The rows of Y fall into several groups, which share some directions, and each row is roughly a mix of its group's hidden directions, except some rows that fit no group.
Y:
0:   9 -14 -22   0 -23   6   0 -14  17   1  -5
1:   5   4   7  28  -5   1   1  -2 -21  21  -1
2:  -7  18  -3   3  19  -8 -20   3  -1   4 -24
3:  -3 -12   6  -5  -1  15  22 -30   4   3  -1
4: -13 -11  13  18   1 -15  -7   6   5  22  14
5:   2   4 -11 -26   9   7   5   1  12  -7 -26
6:  -1  16 -19 -14  -8   5 -12 -17  15  -3 -16
7:  18  -2   3  13  13  -4   3  -4 -24  23  -1
8:   6  -6   9  23  -2  -2 -10  -1 -19   1  26
9:  26   9  -3   8   4  -2 -16  -6  -9  23 -10
10:  11  -8  10  25  -9  -9  -6   3 -20   7  17
11:  -7  15  -4  -1   9 -11 -23  23 -11   7 -10
12:  17  -9  -3  10   7 -12  -6  -7 -19  25 -10
13: -27 -15   3 -13  -4   6 -19   9  10   2  10
14:   3   8 -18 -24   3   6   2 -11   9  -7 -24
15:  -5 -22  -8   1  11 -18  11 -14 -20   8   3
16:  24  -2  -9  -3  13  -5 -13 -10 -12  19 -13
17:   3 -12  -8  -5   3   1  -6 -25 -26 -11  10
18:   5 -24  10   4  -8   9  23 -16   5   0  12
19: -28  -8 -15 -19   2   7  -5 -13   4  -4  11
20: -12  21 -14 -15  -3  11   1 -16  18  -4 -10
21:  -7  20  -9  -6  18 -14 -17  16  -3   6 -12
22:   0 -22   8 -16  -7   6  16 -14   3  -1  22
23:  -1  19  -5   2  13 -14 -22  19  -6   0 -13
24:   4 -26   3 -18 -15  -9  11  -4  -7  -3  16
25: -19  -4  -8  15  19  17   9  -2   0   3 -19
26:  23   8  -5  20   8  -8  23  -6  -4   1 -10
27:  14   5 -12   2  11   4  -6 -18 -18  18 -18
28: -24 -15   1 -18   4  -1 -19   1   1 -12  15
29:  -1  20  -6   4   4  -6 -24  12 -10  13 -18
30:  25  -1  -8  -2   9  -4 -17  -7  -9  18 -16
31:  -3  23 -15  -2   7 -10 -25  12   2   4 -10
32: -17 -11  -3 -23   7   0 -11 -16   2 -13  16
33:  -7  17  -5  -6  11 -11 -30  12  -1   6 -11
34: -28  -7  -3  -7  10  -4 -19  13  15  -4   3
35:   1  14 -14 -24   4  11  -2  -8  17  -9 -17
36:  14 -21  20  -8  -9  -9  13  12   4  -5  15
37: -10   9 -10 -26   4   1  12  -5  23  -8  -9
38:  33  13   1   2  -6  -4  17  -1 -13   6   1
39:   2 -20  20 -16  -1 -14  12   9 -10  -6  15
40: -33  -6   0 -13   7   8 -16  -3   7 -11  -1
41:  19   8   9 -16   6  12   8  22   8 -14  -5
42:  -5 -26   4  -6 -10   8  10 -17  -1  -7  21
43: -19  -7  -7 -18   3  10  -6   4  16 -17 -18
44:   2 -18   5   2  -5  10  23 -22  14  -5  10
45:  -7  -8  12  19  14   2  13   2 -23  14   9
46:   8  -2  24   2  20  -4  -5  16   2 -15 -15
47:  -3  25  -8  -4  12 -10 -20  13  -4   6 -15
48:   2 -22   2 -16  -8  -7  10  -5 -20  -7  19
49:   2 -23   9  21  -1  -7  -3   9 -24   7  -3
50:  12  12  -2  18  -6 -18  24 -12 -11   2   3
51:   9 -20  13 -17   0  -1  -2  23  13 -11  -9
52:  22   1  -2   6  14  -6 -14 -10 -14  23   5
53:  -8   9  11  24   2  17   2  15  10   7  17
54:  -9  20  -4   2  15  -7 -13  17 -14  -1 -20
55:  29   3  -1  23 -10  -3  11  -3  -6  12  -6
56: -13 -15   4  26 -13 -12   0  -4 -17  11   5
57: -13  15  -4   2 -12 -10  19 -16   8   2  22
58:   5   3 -28  15 -18  16   3  -9   7   5   4
59:  -5  20  -7   2  14 -12 -17  21 -11  -1 -14
60:   0 -16 -14  -7  -9  26 -17  -5   3  -1  16
61:   9  -4 -28  13 -17  15  -1 -13   8  -2  -3
62: -22 -16  -2  20 -14 -13  -8 -10  -7   6   7
63:   2  29 -10  -5   4  -5 -17  11 -15  -4 -13
64:  12 -18  -7   2 -23  -3   5 -23  13   2   7
65:   4  -4 -20  26 -14  15   2 -16   7  -3   1
66:  -9  -1  20   7  -5  11   3  25   7 -17  14
67:   0  23  -5   3  15 -11 -17  14  -5   6 -20
68:  31   9  -5  23  -7  -7  10  -1   1   5  -6
69:  -2 -12  25  -7  15 -13   6   9 -16 -14   2
70:  -6 -13  11 -13  -4 -22  15 -12 -17   0  14
71:   2  -6  22  16  -2  -2   3  21  -3  -2  24
72: -22  -4  -2  -6 -14  -2   5  -1  13 -25  17
73: -13  25   3  10  12   2  -3  16  12   9 -17
74:  -3 -26  11   0  -5   7  27  -6  -3  -1  15
75:  11   3 -28  10 -19  15  -1  -9  12   5   1
76:   2   3 -31   7 -19  13   1 -15   2   7   4
77:  10 -11  13 -26  -2 -12   6  24   4  -2  -1
78:  26  -5   0  10 -11 -19  -9  -3 -11   3  19
79: -21  -9  16 -10  19  -5  -4   7 -18 -11  -2
80:  15  14 -12  -7  -2 -16  12 -16   4  21  -7
81:  25  19  -3  15   4  12  -9   9  15   1  -7
82: -19 -23   8  21  -1  -2  -9   3 -16  -1   9
83:  18  -1  -8   7   5 -10 -14 -13 -12  25 -11
84:  24  19   6  13  -1 -11  12  11  14   5 -10
85: -22 -11  -2 -20   0  -2 -21   7   8   5  15
86: -10  13  21  -5  27  -5 -12   9  -7  -2 -10
87: -24  -8   7  -4  -6   7   8  13  10 -25   6
88:  17   5 -25   9 -21   4   7 -12  11   7  -1
89:  -3 -17   8  -9   2  20  -8  20  -3  -6  22
90:  -7  24  -9   1  12  -6 -20  10   0   6 -21
91:  18  -4  -2  -4   9  -9  -2   4  -2  24 -27
92:  -4   6 -27  19 -16  16   4  -7   6   6   3
93:  11   8 -23  16 -17  17   2   0  15   7   3
94: -15 -12   1 -18 -13  10 -20 -10  -4  -8  16
95: -25 -10 -13  -8  -6   4 -24  -2   4 -11  12
96:  -3  -7  24 -11  19  -8  -1  17 -15 -13   1
97:  20  23  -1   6   6 -14  -2 -13   6   4 -21
98: -23  -7  13 -10   5  11  13  -7 -17  16   9
99:  -8   8   3  14   0  20   3  24   3   7  21
100:  -4  11   1   6  13 -15 -20  26   1   4 -12
101: -10  18  -8   3  11  -9 -23  16 -10  -3 -16
102:   4 -19   3   2 -11  10  22 -18  -5 -12  14
103:   7 -21   5   3 -13   9  23 -14   8   2  15
104:   2 -16  -6  -8 -10   8  15 -26   9   5  17
105:  19   2 -17  -5   5  -7  -1 -20 -16  13 -15
106:  -2  -2 -28  11 -17  20  -4 -11   8   4   4
107:   7 -27   7 -26  -4 -12   1   1  -3 -12  -4
108: -27  -9   0 -13  -1   4   8   6  14 -23   1
109: -22   0   1 -24   6   1 -22  -1   5 -12   7
110: -14   8  22 -10  24 -10  -6   5 -16   0   1
111:   4  -2  30   1  16  -3   3  21  -6  -7  11
112:  21  -7  21 -17  10 -19  -3  -4  -7  -8  -2
113: -26 -14 -17  -7   4  -2  -5  -5  -9 -16  14
114:  -6  11 -20 -19   3   6  14 -22   2  -9 -11
115: -19 -13   8 -10   4   6  -1  17  14 -24   7
116: -18  -6  -1 -29   3   2 -10  -7   6 -11  17
117: -20  -6  -7 -22  -2   2 -22  -5   4  -9  16
118:  30   9  11  20  -1  -5   3  -1 -10   2 -14
119:   6  27  -4  22   6  10  -1  14  11   5  -9
120:  -2  24  -8  -2  15 -11 -21  11   3   4 -16

One row of each group comes first, with its name. Which group is each row after those in?
 18  11  -1  23   9  -4  13  -8   2   7 -21
<104>
 -6  -4  13 -17  20  11 -18  19  -9  -7   4
<89>
  9   8  -8 -30   7   3   3   2  20 -12  -9
<78>

  3  13   4  -5   6  28  -8  12   5  -6 -23
<78>
 -9  18 -10   8   8  -8 -18  22  -3   6 -16
<104>
 16  16   5  14   9  -8  11  16 -12  11 -19
<104>
  6 -26  10   6 -16   9  12 -14  -8   2  14
<104>
 20 -14  -4   1   5 -20  -3  -1 -11  21 -13
<78>
-17  -7  11   2 -10   6  12  16   4 -26  13
<78>
 20   1  -4   5  16   2   0  -8 -23  19 -13
<78>
-14   3   6  26   5  12 -12  -8 -15  15  10
<78>
  1 -20   5 -11  -2   5  17 -21  15   4  17
<104>
  8   2 -25  15 -20  10   7 -16   2   5   9
<89>
